In the data rows, the value 128 means zero.
Here are some points, each followed by its number:
[127 127 136 118 108 138 111 141 111 141 119 130 127 116 143 104 123 127
 124 116 138 124 111 145 118 103 128 138 159 101 156 117] 0
[201 136 172 159  98 154 170 114 140 192  90 171 132  93 115  65 114 130
 125  38 138  98  49 122 168 102 138 140 129 203 109 130] 1
[110 154 141 122 101 137 159 148  97 108 149 159  77 126 146  81  92 120
 154  76 155 133 126 162 110 121 141 149  85 117 129 104] 2
[133 123 138 120  60 102 154 100 125 172  63 133 138 140  70 110 103 102
 116 106 135 127 112 111 160 108 124 133 167 160 137 153] 3
[141 114  96 172 161 163 131 152 193 150 128 108 178 121 129 194 230 105
 120 164  67 124 123  91 156 160 115  83  75 173 112 111] 4
[142 132 138  96 148  85 149 124  79 109 122 113 117  95 169 115 102 144
 154 122 188 159 129 161 122  94 163 176 135 100 126  90] 5
[183 147 137 155 146 141 131  97 181 164 148 143 151 106 103 130  87 151
 134 142 154 147 111  91 152 153 127 108 129 186 127 136] 6
[112 120  99  83 163  68 132 105  94 108 108  58 135 121 164 160 138 124
 124 162 215 224 158 159 117  97 162 161 113  63 128 101] 7
[ 71 116 104 116  79  96 161 108 130 135 103 118 154 164  78 132 133 106
 104 151 128 125 132 133 144 134 139 126 178 134 139 153] 8
[111 124 127 160 137 190 137 181 147 135 151 145 118 124 150 140 173 125
 118 111  75  72 103 134 122 137 132 102 101 146 124 122] 9
[137 151 123 148  93 125 140 115 170 155 141 154 165 107  86 110  64 149
 153 139 137 148 116 112 171 156 131 143 156 157 150 137] 10
[ 94 138 121  82 126 137  53 150 108 100 144 117 133 132 148 151 126 128
 182 184  98 166 181 138 118 122 106 155 128  62 178 109] 11
[157 105 145 139 181 135 132 134 155 141 121 116 116 107 149 133 150 154
  96  84 141 126 110 145 145 105 117 106 118 181  81 116] 12
[119  97 184 101 154 135 129 158  60 108 107 149  39 116 172  83 119 145
  71  22 163  48  73 226  90  61 149 148 150 142  69 125] 13
[154 150 132 142 105 138 152 111 148 159 127 151 146 106 110  99  97 142
 137 118 155 138 109 107 143 133 135 131 142 158 140 131] 14
[113 153  97 160 121 106 182 103 173 109 161 130 116 165  51 131  84 120
 111 126 151 150 151  95 140 190 122  99 104 168  98 168] 15
[154 122 144 126  63  97 150  84 114 173  60 138 141 140  65 100 106 110
 110  96 147 131  88 132 167 101 138 138 179 178 139 153] 16
[122 126 103 156 158 188  98 170 177 109 178 117 136 148 145 147 180 119
 150 165  53 128 171  79 103 169  94  78  73 136 141 113] 17
[130 160  78 121 136  92 132  98 140 144 142  96 171 129 122 184 131 112
 151 204 194 224 162 119 164 148 156 135  84  94 182 100] 18
[ 90 180 133 118 107 116  93 117 120 106 206 167 125 135 123  80  33 181
 135 141 126 125 173  98 123 167 111 136 145  56 173 155] 19
Which point above is nearest to each new point? Its number follows each.
[ 84 137  73 120  96 109 124  99 158 126 115  90 152 195  67 176 139  96
  93 187 117 153 159 101 152 165 117  95 135 111 161 163] 8
[ 64 136  91 111  82 105 129  98 156 117 126 108 132 187  64 143 125 102
  86 165 127 153 165 113 145 144 113 100 149 114 160 165] 8
[132 100 104 159  94  99 138 104 149 160  81 117 196 123  69 188 174 103
 131 188  86 132  98  92 185 157 139 143 147 126 142 168] 8
[129 127 130 115 133 165  89 157 122 124 147 135 159 103 175 107 154 141
 149 146 102 117 121 132 104 112 122 144 146  98 152  87] 0
[136  98 143 143  99 134 111 153  89 158 133 173 160  81 136 102 122 136
 172 138 107  85  81 155 116 116 150 200 171  65 162 121] 0
[119 131 123  87 148 103 131 142  89 103 138 111 138  79 178 122 103 158
 182 151 190 175 132 171 101  99 165 183 157  97 123  86] 5
[119 108 151 114 121 122 134 135  66 122  85 144 120 122 156 119 155 114
 117 111 123  79  89 164 128  96 160 160 147 101 131 130] 0
[ 89 121 184 109 132 137 150 165  61  95 106 167  15 136 167  73  98 134
  72   0 164  38  93 217  89  77 132 129 122 143  59 142] 13
[148 115 136  87 120  80 149 112  84 124  91 115 124 100 138 118  88 135
 161 121 185 181 122 173 121  87 160 188 161 128 138  98] 5
[184  98 156 159 188 121  91 130 139 122 100 122  76 138 128 194 177 131
 117  96  78  99 133 114 151 130  76  97  60 157  69 161] 12
[ 96 170 116 133 101 141 112 142 154 102 193 146 118 133 114 106  60 146
 174 136 117 156 168 122 105 179 107 126  92  99 158 125] 19
[203 126 167 153 106 136 158 113 142 190  85 162 130 101 120  90 126 121
 117  64 141 109  69 121 148  97 134 129 127 209  97 126] 1
[136 124 131  79 152  94 151 129  88 107 110  98 123  94 174 110 115 133
 149 137 191 169 128 171 103  69 169 178 173  99 126  84] 5
[231 122 163 168 127 151 157 111 169 199  82 145 150 102 124 110 143 110
 130  83 134 131  66 101 158  98 135 117 127 230 106 118] 1
[ 92 114 129  80 128 111  72 151  81  86 135 106 119 137 152 142 134 121
 169 172 109 148 181 164  85 117 104 161 141  21 150 109] 11
[ 59 107  81 102 199 212  68 228 168  78 218  62  95 133 201 156 208 130
 160 155  87 167 206 171  28 134  93  81  75  90 112  53] 17
[114 124 134  88 131  86 159 141  80  97 105 113  99 103 155 110 101 141
 161 109 193 160 124 189 105  94 166 195 160  97 108 105] 5
[ 97 109 129 103 102 117  76 140 103 118 113 131 137 131 129 148 135 104
 176 175  97 144 143 140 108 122 112 168 142  52 165 122] 11
[168 144  98 183 151 202 137 146 159 164 150 149 201  87 154 158 195 121
 157 172  76 109 106  65 151 163 145 107  86 160 146  96] 4
[113 142 141 130 138 132 110 154 128 128 160 146 118 106 157  98 124 174
 144 109 111 105 139 126 138 133 113 125 122 101 122 123] 0
[163 140 165 175 135 208 101 177 148 152 191 181 131  80 163  86 121 156
 164  92  81  72  98 116 104 148 114 117 108 149 123 107] 9
[ 75  97 100 108 188  98 126 133 127  64 153  76  98 146 148 144 147 131
  90 159 159 143 182 151  80 127 132 103 147  71  90 131] 7
[ 95 130 116 100 104 124  68 149  91  96 150 115 137 142 129 120 113 121
 167 175  97 152 177 140  89 127 118 162 147  29 175 113] 11
[ 89 129 121 100 132 128  65 160 100  85 144 101 131 135 150 135 129 116
 178 187  89 143 180 129  86 129 106 154 133  51 161 111] 11
[151 111 116 112 162 122 142 118 153 138 116  88 120 118 135 122 139 124
 115 109 171 172 132 138 115 103 145 115 136 167  98  94] 12
[119  98 124 119 144 117 109 138  81 134  98 125 166 102 148 169 171 117
 140 162 131 106  82 156 130 116 152 165 148  72 151 130] 0
[ 62 148  82 120  82 124 127 108 157 126 152 123 169 168  81 156 113 106
 114 196 120 151 144 107 144 166 120  99 149 104 181 159] 8
[129 155 121 162  90 117 189 102 159 122 153 141 117 170  67 108  91 119
 122 107 127 124 150  78 143 182 120 103  88 156 116 172] 15
[ 99 117 176 112 145 122 159 139  78  94  80 136  15 165 140  89 123 122
  24   0 178  53  85 206  93  82 140  97 140 170  55 149] 13
[108 103 182 112 145 117 181 144  57 104  76 142  16 143 147  88 128 126
  52   3 177  47  78 214 108  72 143 116 129 175  57 139] 13
